Where one turn sends some rows of the set: a few examples, then the rows asked:
q_73: [-1.82 -0.29  2.53 -0.11  1.06  0.33  0.39 -1.03 -0.02 -1.05 -1.50 -0.03
  2.30 -1.97 -0.98]
q_755: [-1.70  1.38  1.94 -0.90  1.43  1.32  1.44  1.93 -2.92  0.84  1.68 -0.32
 -1.15 -0.47  0.05]
q_476: [-0.47 -0.31  1.79  1.79 -2.01  2.86 -0.43  0.18 -0.90  0.33 -0.67 -2.46
  0.39  1.64 -0.15]
q_750: [-1.34 -0.22 -1.30 -0.10 -0.39 -1.42  1.53  1.96  3.58  3.50  0.37 -0.09
  0.86 -2.67 -0.23]
q_288: [-0.43  1.97 -0.83  0.82  1.91  1.57  0.37 -1.30  0.82 -1.19  0.29 -2.02
  2.38 -1.29  0.91]
q_856: [ 1.00  0.02 -3.23 -1.23 -2.08 -0.21 -1.68  0.59  1.91  1.16  1.97  2.61
 -1.51  0.31 -1.32]
q_724: [-1.80  0.70 -0.89  0.61 -1.38 -1.33  1.38  3.20 -0.03 -0.44 -0.69 -0.64
  1.92  3.16 -0.44]
q_70: [ 0.70 -1.79 -0.46  1.30  1.52  1.09 -1.52 -1.94  0.44  1.25  2.50  0.01
 -1.19 -2.17  1.24]
q_231: [-0.40  1.07 -1.54 -0.26 -0.44  1.16 -0.57  1.73  3.23  2.19 -0.23  0.99
  2.04  0.18 -3.08]
q_139: [ 4.35  0.21 -0.85  0.07 -0.11  1.56 -1.63  0.58 -0.77 -0.30 -1.39 -0.21
 -0.98  1.29  0.26]
q_878: [ 1.31  0.94 -1.33 -2.55 -0.48 -2.52 -0.32  0.91  0.91  1.17  0.29  0.91
 -2.63 -3.42 -0.95]
q_452: [ 0.37  0.67 -0.75  0.42 -0.67 -2.64  1.88  0.74 -2.61 -1.39  0.75 -2.43
  0.71  0.02  1.46]
q_995: [ 1.41  0.77 -1.88 -1.72 -3.07 -1.52 -1.06  1.15  1.33  0.86  2.10  1.45
  1.74  1.18 -1.49]
q_591: [ 1.40  0.60  0.48  1.28  1.77 -0.13  0.80  2.30 -0.06  0.24 -1.32  0.16
 -3.13 -3.00  0.64]
q_37: [ 0.36  0.21  0.30 -0.87 -2.80 -2.64  1.18  3.82  0.86  2.71  1.17  1.49
  0.51 -0.27  0.92]
q_182: [-1.52 -0.63 -1.82  0.70  2.56 -0.01 -1.81 -1.61 -0.25 -0.26  0.97  1.04
 -1.06  2.27  1.43]
q_244: [-2.07  1.78  0.52  1.08  1.33  0.37  0.74  1.85  1.10  1.37  0.68  1.74
  3.11  0.63  1.66]
q_583: [ 2.93 -0.59 -1.76 -0.77 -1.96 -0.55 -2.04 -1.33  2.19  2.68 -1.36 -0.41
 -0.42 -1.58 -0.41]
q_638: [ 0.52 -2.07 -2.02 -1.47 -0.64 -0.55 -0.41  0.69 -0.23 -1.55  1.51 -2.59
 -3.36 -0.01 -0.22]
q_888: [-0.02 -1.31  1.84 -2.86 -0.83 -1.20  1.03  0.37 -2.29 -0.89 -1.19 -1.01
  2.03  0.76  0.68]
q_548: [-0.16  0.44  2.38 -0.60 -2.09 -0.48 -2.29 -1.47 -2.76  0.92 -1.75 -0.54
 -0.83 -0.28  0.38]
q_203: [-3.34  0.57 -0.73 -0.63 -1.19  1.25  0.35  1.85  0.77  1.84 -0.38 -0.21
  2.83 -0.43 -2.57]
q_174: [-2.30 -1.58 -1.05  0.84  0.55 -1.53 -0.30  0.36  0.77 -1.03 -0.11 -0.91
 -2.78  1.41  2.97]
q_922: [-1.93  1.13  1.45 -2.50  0.97  0.86 -1.12 -0.33 -1.41  1.24 -2.36 -1.59
 -1.68 -1.62 -0.48]
q_365: [ 0.51 -0.57 -0.83  0.71  1.46 -1.77  2.68 -0.63  0.58  1.40 -0.28  1.14
 -4.06  0.16  0.86]
q_806: [-0.29 -1.65 -2.70 -0.06 -1.43 -0.86  0.38  1.55  2.88  3.69  0.35  0.79
 -2.13 -1.76  0.84]
q_693: [-1.83  0.45  0.88 -1.16 -3.37 -0.78  0.36  2.56 -1.04  1.94  1.41  1.01
  2.65  0.02  0.99]
q_951: [ 1.85  0.27 -1.02 -0.23 -0.24  1.04 -0.01 -2.04  2.46 -0.73 -0.43  1.17
 -2.61  2.28  0.99]

q_856 goes to q_693
q_288 goes to q_139
q_888 goes to q_365
Now these:
q_182 goes to q_548
q_37 goes to q_750
q_638 goes to q_755
q_724 goes to q_878

